In the rows, 128 means zero.
Each named move below is a turn or a mirror, shown by a few rows before and after it. Which moves, in which order, take the first row of each later pair to the second? The first pair is answered.
z63:
[135 129 144 129 125 131 139  88 154 119 147] |-> [103 127 105 105 139 121 126 124 119 101 145]
[164 123 130 141 149 137 176  95 136 129 120] |-> [127 119  90 116 165 128 162 131  99 110 123]
[112 124 139 113 142 130 131 146 107 136 115] |-> [133 126 163 123 132 134 138 127 127 144 112]
[105 125  87  80 176 143 128 122 107  89 143] |-> [162 128 150 118 150 162 151  65 166 118 143]
z668:
[166 115 129 211 152  92 132 132 101 105 136] |-> [162 110 121 204 154  90 116 154  86 124 126]
[ 96 111 133  87 126 111  87 149  87 143 116] |-> [ 95 127 130  93 139 111 135  84 109  78 140]
[133 129 146 110 122 137 140 104 136 129 116] |-> [132 124 143 108 119 139 125 126 126 149 107]
[191 136 115 152 141 141 121 124 142 174 129] |-> [162 136  79 123 162 139 113 151 108 157 129]
z143:
[178 145 125 149 160 141 155 117 130 147 135] |-> [178 144 124 151 161 139 155 115 130 146 137]
[117 118 107 105 157 137 120 146  95 133 122] |-> [114 122 101 137 151 109 127 143 107 103 141]
[ 77 152 132  36 160 172 152  93 106  71 121] |-> [ 71 154 123  82 148 138 162  88 121  24 145]
[132 111 108 157 135 105 168 112 106  89 117] |-> [136 104 119 110 145 147 157 115  88 142  85]
z360:
[133 113  95 108 146 141 130 159  97 153 126] |-> [149 119  86 120 161 136 151 144 101 139 142]
[163 140 165 130 166 142 152  97 148 167 125] |-> [146 135 177 113 150 143 129 113 141 186 108]
[133 122 158 157 105 122 127 118 147 130 123] |-> [105 120 152 121 103 131 112 134 132 134 105]
[166 121 132 106 156 147 133 127 106 164 114] |-> [161 121 131 107 160 151 134 125 105 158 117]
Now pairs of rows:
Between the rows of a pair lie two moves.
[112 141 116 107 147 131 149 113 118  99 136] |-> [149 133 139 111 145 155 142 112 128 153 125] -> z360 z143
[144 119 123 139 144 128 146 109 130 115 138] |-> [150 111 128 158 132 118 137 123 134 130 137] -> z63 z360
[127 152 151 170 115 109 142 112 163  84 142] |-> [130 130 163 153 103 123  97 168 140 167 109] -> z668 z143
[123 119 131 131 109 127 107 147 114 128 107] |-> [132 126 119 141 127 121 134 119 123  92 126] -> z668 z360
[132  88 140 113 134 129 100 172  93 183 117] |-> [162 105 119 158 167 113 166 103 120  97 172] -> z668 z360
[100 141  78 155 134  82 140 148 115  48 167] |-> [115 123 128 187  73  74  88 187 139 124 137] -> z360 z360
[145 148  89 116 159 129 139 116 100  95 145] |-> [186 130 139 151 124 138 117 124 126 169 126] -> z63 z668
[161 113 125 189 135  93 106 156 128 152 146] |-> [ 92 131  84 115 155 101 127 137  99  78 146] -> z360 z668
[182 137 137 143 155 149 161  92 146 145 134] |-> [172 129 118 194 138  98 135 141 141 136 151] -> z668 z143
[123 115 103 116 147 137 114 155 101 149 121] |-> [164 122 129 147 151 146 146 106 133 145 139] -> z360 z63
[ 91 130 172  75 111 170 123 110 154 143  78] |-> [ 76 139 139 143 102 104 141 111 167  58 124] -> z668 z143
[123 120 126 176 159 117 124 154 114 144 145] |-> [ 98 123 117 144 162 125 119 162 100 143 134] -> z360 z360
[140 140 115 168 147 105  83 156  94 173 118] |-> [151 158 130 184 151 107 139  78 137 108 146] -> z668 z668
[125 130 164 134  87 128 144 102 177 119 113] |-> [ 79 132 133  89  98 125 122 140 138 110  97] -> z360 z63
[ 95 130 121 129 140 103 152 137 131  87 134] |-> [ 92 123 123 136 131  95 140 159 129  97 130] -> z668 z63
[117 147 144 111 136 121 152  91 145 113 129] |-> [105 139 149  89 125 131 123 122 130 151 106] -> z668 z360
[135 130 123 147 121 125 105 167 115 170 125] |-> [115 141  91 145 141 106 129 157 107 107 149] -> z143 z668
[ 81 133 118  92 114 127 113 133 114 125 104] |-> [ 96 138 139 145  93 106 131 106 154  96 126] -> z143 z668
[145 137 116 104 129 139 151  92 162 120 137] |-> [128 126  97  86 129 136 114 148 124 156 122] -> z668 z668
[144 125 113 119 137 122 142 118 113 106 143] |-> [136 124 107 123 133 115 129 142 103 116 140] -> z668 z63
[ 97 105 123 149 105 105  99 171 116 118 143] |-> [119 115 150 167 105 113 134 106 156  93 157] -> z668 z63
[177 125 149 124 132 171 128 113 156 161 114] |-> [143 140 106 110 159 155 159  95 141  82 136] -> z63 z668
[107 116 117  90 143 143 129 145 122 139 101] |-> [143 120 138 131 141 137 161  99 159 114 123] -> z668 z360
[ 85 136 125  70 139 180 113  98 150 162 121] |-> [109 151 104 120 157 153 157  68 165 102 164] -> z360 z143
[156 116 171 156 124 154 133 111 148 173 105] |-> [109 126 145 186 110  99 136 124 151  91 131] -> z360 z143
[104 150 174 160 116 126 138 101 143 109 143] |-> [ 99 151 171 105 134 161 138 101 122 135 120] -> z143 z360
[134 122 150  94 138 114 142  87 140 125 106] |-> [138 121 158 124 121  94 137  91 155 122 111] -> z143 z360
[163 118 152 100 118 174 160  99 133 150 126] |-> [160 123 100 115 156 150 172 115 107 108 154] -> z63 z360
[111 107 156 151 103 125 101 145 132 192 115] |-> [ 90 129  91 105 171 139 153 103  99 105 145] -> z360 z360
[104 137 143 113 128 130 171 114 133  97 130] |-> [120 130 174 113 113 147 158 115 143 144 116] -> z143 z668
[145 130 157 130 105 151 148  98 160 158 123] |-> [ 91 128 120  82 116 147 120 141 114 147 106] -> z360 z63
[ 94 147 109  91 146 139 141 129  92 114 120] |-> [137 131 169 136 100 143 122 127 134 174 109] -> z668 z668
[ 97 129 111 106 103 132 112 144 110 127 115] |-> [106 138 129 118 103 134 144  95 137 100 128] -> z668 z63
[116 135 121 101 143 139  90 174 106 152 107] |-> [152 147 170 143 127 147 137  91 172 124 125] -> z668 z668
[126 117 170  96 132 160 146 114 119 146 101] |-> [133 109 169 166 100 112 122 155 130 145 117] -> z143 z668
[123 142 151 102 136 154 146  96 138 120 111] |-> [115 134 139  88 135 152 122 133 114 146 100] -> z668 z668
[112 109 121 163  98  89 108 192  99 111 137] |-> [108 109 114 149 105  99 105 197  86 119 130] -> z63 z668
[126 135 118 184 117 111 113  81 135 128 125] |-> [117 124 111 162 118 115  84 118 109 166 107] -> z668 z143
[107 133 133  21 151 181 122 108 103 171  75] |-> [214 143 139 144 173 158 182  50 156 146 141] -> z360 z360
[135 125 107 140 126 100 104 151  79 164 119] |-> [156 134 114 179 132  90 141 110 108 119 149] -> z668 z360
[114 122  90 142 167 102 128 165 114 128 138] |-> [132 117 104 125 172 128 124 166 109 169 123] -> z360 z143
[152 128 134 157 135 124 144 119 132 116 146] |-> [128 119 130 130 128 129 110 160 108 150 122] -> z668 z360
[ 93 140 155 150  59  93 116 101 196  98 160] |-> [ 57 129 142 107  55  96  82 146 166 120 134] -> z360 z668
[136 131 185 124  99 157 124  91 166 160 111] |-> [ 94 148 137 106 131 138 153  80 148  73 136] -> z63 z668
[120 112 118  95 150 152 125 135 106 128  98] |-> [168 112 130 156 150 139 146 113 137 129 124] -> z360 z360
[ 85 138  99 111 135 107 142 121 116  56 137] |-> [140 115 173 157  88 124 101 147 150 175 107] -> z63 z668
[135 129  77  98 180 128 141 137  89 110 147] |-> [185 118 108 120 176 149 142 128 105 161 143] -> z360 z143
[111 131  88 134 138  98 118 143 111  81 145] |-> [130 121 119 174 103  88  99 154 133 121 139] -> z360 z360
[139 120  83 140 155  92 119 170 105 127 147] |-> [176 114 122 176 135 103 127 137 144 149 149] -> z360 z63
[158 136  98 146 152 122 108 160 108 163 143] |-> [141 138  89 126 159 125 112 158  98 157 140] -> z360 z360
[109 139 137  74 149 153 168  50 152  77 125] |-> [160 136 147 144 145 130 177  50 174  88 152] -> z63 z360
[128 115 129 143 125  98  98 171 134 153 142] |-> [133 122 109 151 145  91 129 146 138 108 165] -> z668 z360
[130 136  92 117 165 119 132 140 109 117 123] |-> [154 132 152 136 125 133 121 124 145 168 101] -> z63 z360
[144 150 123 105 164 153 133 103 116 124 130] |-> [164 137 132 129 151 145 110 133 120 164 123] -> z360 z668
[135 111 118 132 159 145 169 107 128 156 123] |-> [121 108 104 123 160 140 155 135 108 165 117] -> z668 z63
[115 141 133  93 138 165 143 108  90  97 118] |-> [146 132 173 122 110 171 129 107 114 148 109] -> z63 z668
[151 142 141 140 136 159 147  87 142 133 142] |-> [129 131 117 124 136 151 102 153  99 172 123] -> z668 z63
[137 136 132 116 131 144 164 102 132 116 123] |-> [123 124 114 108 130 135 129 155 103 142 109] -> z668 z63
[153 142 157 107 120 175 143  92 141 175 119] |-> [145 129 137 166  94 119 100 166 129 186 126] -> z143 z668
[117 127 141 120 135 145 153 116 136 118 107] |-> [125 119 153 140 119 140 137 131 140 143 100] -> z143 z668
[160 133 131 112 173 171 153  94 123 143 128] |-> [139 122 106  94 176 159 122 143  93 157 123] -> z668 z63
[ 82 139 102 104 151 125 152 121 108  60 132] |-> [110 124 190 143  76 134 125 115 166 138 100] -> z668 z360
[175 121 144 158 125 132 131 131 136 160 134] |-> [140 125  96 148 143 106 120 161 104 125 146] -> z668 z143
[ 37 125 133  70  86  99 103 124 118  84 110] |-> [ 70 113 172  89  57 114  76 136 137 162  86] -> z63 z668
[137 124  84 148 149 111 123 168  94 122 144] |-> [145 137  95 132 159 133 159 106 116  87 151] -> z143 z668
[117 133 147 119  80 137 121 141 112 193 157] |-> [107 151 133 111 105 138 168  83 126 123 182] -> z668 z668
[ 83 117  92 117 155 126 142 134 110  90 128] |-> [148 108 134 198 130 115 134 135 147 140 138] -> z360 z668
[ 81 125 145  94  95 125 100 165 105 144  94] |-> [142 142 169 127 118 152 165  70 156 115 125] -> z360 z63
[201 117 145 163 131 137 166 144 150 165 107] |-> [151 119 132 193  99  84 149 171 157 111 117] -> z360 z143
[133 128 134  86 119 115 107 137 105 193 127] |-> [154 143 115 116 152 101 160  87 123 122 171] -> z668 z360
[122 125 156 186  96 104 145 109 174  88 146] |-> [ 54 123 149 104  87 123 113 145 136  99 106] -> z360 z360
[109 134 122 143 122 123 122 120 137 110 138] |-> [118 138 121 115 143 150 128 110 128 122 134] -> z143 z360
[148 136 133 177 104 110 122 134 171  96 135] |-> [120 127 148 130  88 130  89 160 152 141  97] -> z360 z143
[111 125 123 104 144 132 112 151  94 135 126] |-> [123 135 134  98 149 143 139 101 117 112 138] -> z668 z143
[180 127 132 110 168 167 160 101 123 151 130] |-> [177 115 161 176 108 125 130 129 154 166 129] -> z143 z360
[139 127 157 173  96 115 128 107 133 147 119] |-> [ 97 128 147 156  83 100 115 124 124 124 114] -> z360 z143
[130 121 106  86 162 160 131 113  95 121 127] |-> [155 125 138 136 141 145 150  76 137 105 143] -> z668 z143
[165 127  89 143 164 125 122 158 112 161 146] |-> [158 121 118 134 139 137 102 164 121 190 125] -> z63 z360
[112 133  97 121 151 129 163 123  71  86 162] |-> [101 129  93 132 143 112 149 142  69  89 161] -> z668 z63
[107 156 162  56 114 154 158  59 131  99 116] |-> [129 150 197  89  84 147 144  63 158 141 108] -> z63 z668
[161 131 140 132 132 139 146 102 149 123 145] |-> [142 119 121 116 133 132 109 161 115 157 134] -> z668 z63
[145 131 147  87 135 153 158  90 160 140 102] |-> [133 130 124  64 151 157 147 112 133 145  99] -> z668 z360
[138 116 119 122 148 144 172  97 150 107 134] |-> [120 101 135 104 122 149 127 143 138 165  99] -> z668 z360
[143  95 160 183  93 105 117 110 186 107 123] |-> [ 60 101 127  81 112 128 101 130 134  84  93] -> z360 z360
[ 92 128 130 122 112 107 124 134 133 104 120] |-> [116 127 128 147 116 102 139 123 146  98 135] -> z360 z360
[160 118 149 136 133 151 113 102 124 170  97] |-> [125 114 154 156  97 117  93 129 133 150  94] -> z143 z360
[ 91 116 177 137  70 116  97 141 155 141  87] |-> [ 68 133 140 110 106 117 141  99 148  56 115] -> z668 z668
[162 139 130 129 143 136 177  83 123 121 142] |-> [174 137 123 167 140 109 166 111 122 127 151] -> z63 z360
[141 117 150 134  87 141 103 132 143 160 119] |-> [ 97 116 134 112  86 131  93 143 130 131 115] -> z143 z360
[ 97 124  84  92 141 125  92 176  89 151 104] |-> [111 123 151  77 109 167 103 120 135 187  84] -> z63 z360
[121 126 144 121 104 134 122 128 137 131 114] |-> [114 121 132 124 103 122 118 141 129 126 122] -> z143 z668
[124 104 120 124 135 111 134 111 169  90 122] |-> [128  89 127 129 117 108 103 149 160 134 108] -> z360 z668
[156  99 118 130 121 174 118 128 122 178 137] |-> [131 113  88 109 147 171 143 110 108 113 154] -> z63 z668
[110 138 146 106 122 156 135 102 141 131 116] |-> [125 130 154 119 119 152 123 120 142 160 112] -> z360 z668
[151 139 130 138 144 125 113 131 109 173 107] |-> [150 157 120 137 157 126 149  87 125 116 124] -> z668 z668
[128 120 157 133 103 138 118 132 138 154 106] |-> [109 132 130 111 128 135 146 105 130  95 124] -> z668 z668
[137 118 124 147 129 109 109 113 142 133 135] |-> [121 120 106 114 147 126 102 119 120 135 126] -> z143 z668
[122 136 133 161 119  92 123 132 146 113 132] |-> [108 136 132 148 119  90 111 147 134 117 126] -> z63 z360
[164 144 123 132 160 135 160  73 130 106 137] |-> [114 134  82 117 154 106 109 157  79 122 119] -> z360 z63
[124 138 160 137 108 122 134  99 147 139 119] |-> [100 139 116  99 137 125 126 128 103 127 116] -> z668 z360
[136 112 122 101 156 126 141 125 105 138 141] |-> [159 111 134 125 152 122 141 123 118 151 146] -> z360 z668
[194 123 109 160 170 135 150 117 117 146 142] |-> [142 119  78 113 174 132 128 158  75 140 125] -> z360 z668
[ 82 127 118  63 135 142  88 175  89 166 106] |-> [103 140 134 183 100  70 131 126 160  67 166] -> z143 z668
[157 156 131 118 150 152 166 103 141 120 123] |-> [166 150 137 171 124 115 146 129 153 123 132] -> z668 z143
[153 136 151 136  86 163 148  89 130 107 126] |-> [122 131 118  92 105 174 121 137  82 127 112] -> z668 z360
[142 135 110 165 151 113 108 155 121 118 142] |-> [119 133 113 138 141 115  93 168 110 127 127] -> z360 z360
[113 133 147 112 130 130 134  94 136 100 126] |-> [129 126 160 114 127 142 131  93 139 129 120] -> z360 z143
[165 118 140 131 154 149 146 108 127 126 139] |-> [142 110 154 109 131 156 117 134 121 160 114] -> z360 z360
[131 148 127  90 146 145 149 101 141 128 116] |-> [153 135 139 118 132 141 123 130 140 174 109] -> z360 z668
[ 70 122 107  75 157 136 144 144  92  93 120] |-> [124 120 195 151  98 136 161  89 176 128 122] -> z668 z360
[108 134 121 124 128 121 144 102 134  78 140] |-> [103 130 106 138 126 104 128 134 119  82 142] -> z360 z63
[114 134 102 134 151 100 141 122 119  91 145] |-> [127 130 110 164 137  86 128 137 127 109 148] -> z360 z63
[129 135 120 100 160 144 132 117 113 145 123] |-> [146 133 142 123 142 148 124 111 133 162 120] -> z668 z668
[122 129  82 113 120 131 150 143 109 100 129] |-> [152 126 125 105 107 162 157 111 135 145 112] -> z668 z143
[103 130 139  82 123 149 149 134 147 120 114] |-> [ 96 129 135  83 121 143 142 145 140 119 114] -> z668 z63
[154 130 174 158 104 135 137  96 166 148 136] |-> [139 116 154 134 106 138 101 154 128 195 114] -> z668 z63
[102 155 135 150  85 123 104 129 136 108 113] |-> [ 97 153 132 121  91 139  93 141 118 132  99] -> z668 z143
[110 122 139  92 114 139 127 134 135 134  89] |-> [141 130 150 117 114 142 147 108 158 130 102] -> z360 z668
[130 115 130 161 110  72 127 112 152  96 147] |-> [117 109 129 153 101  67 106 138 142 107 140] -> z63 z360
[123 142 147 184  82  81 140 113 172  77 145] |-> [ 91 133 129  51 122 156 102 159 101 164  84] -> z63 z143
[141 134 129 163 128 116 133 129 135 117 142] |-> [135 133 118 108 151 150 129 132 108 135 123] -> z143 z668
[137 140 137 102 156 151 131 112 115 116 116] |-> [159 140 140 135 152 142 140 103 132 109 132] -> z360 z143
[154 106  92 177 142 103 110 205 107 166 163] |-> [188 123 126 192 148 123 170 110 162 121 185] -> z668 z63
[109 119 117 112 134 110 160 167 113 168 121] |-> [107 132 118  99 150 121 188 129 121 141 127] -> z668 z143
[121 132 124  89 174 154 155 105 109 102 124] |-> [169 126 146 131 169 158 159  93 133 133 128] -> z360 z143
[138 117 167 189  71 120 116 123 176 160 115] |-> [144 111 165 168  78 133 108 133 161 188 102] -> z668 z63
[ 82 134  95 112 145 106 138 143  98  73 145] |-> [137 122 127  75 161 172 134 130  95 174 113] -> z360 z143
[ 86 133 150 128  98 112 129 120 155  69 123] |-> [ 88 130 164  80 108 149 127 114 142 110  98] -> z143 z668
[103 113 113 100 133 129  78 177 104 169 104] |-> [161 131  82 153 188 122 146 119 117 107 164] -> z360 z360
[ 97 135  99  99 159 123 149 126 135 116 141] |-> [148 120 129 156 139 115 134 137 160 168 144] -> z360 z668
[146 119  89 127 143 118 107 175 121 162 139] |-> [166 138 110 139 149 129 156 101 159 118 157] -> z668 z63
[144 161  97 145 154 121 140 119 116 112 149] |-> [166 153 132 139 140 143 129 119 129 169 127] -> z668 z143
[ 95 119 109 101 113 117  99 166 100 127 116] |-> [111 118 120  96 112 133  98 163 102 154 108] -> z63 z668
[151 148 147 138 107 112 111 150 131 151 122] |-> [125 162 111 114 135 107 130 140 109  99 136] -> z63 z668
[150  97 113 129 118 126  87 159 125 157 104] |-> [122 101  99 127 116 106  89 165 122 123 109] -> z143 z360
[154 130 133 138 137 134 118 138 123 161 118] |-> [131 130 136 142 121 117 102 152 124 154 114] -> z143 z360
[146  91 138 149 124 158 154 117 144 150 115] |-> [127  90 101 173 123 119 143 147 127 109 132] -> z668 z143
[182 140 120 150 114 138 130 124 136 142 140] |-> [177 137 111 139 119 136 117 141 120 154 132] -> z668 z63
[108 132 160  88 116 153 115 107 148 149 106] |-> [125 137 164  97 119 156 125  92 155 151 114] -> z360 z668
[124 122 113 163 143 125 103 163 111 156 117] |-> [107 128  97 157 150 120 109 159  99 125 126] -> z360 z143
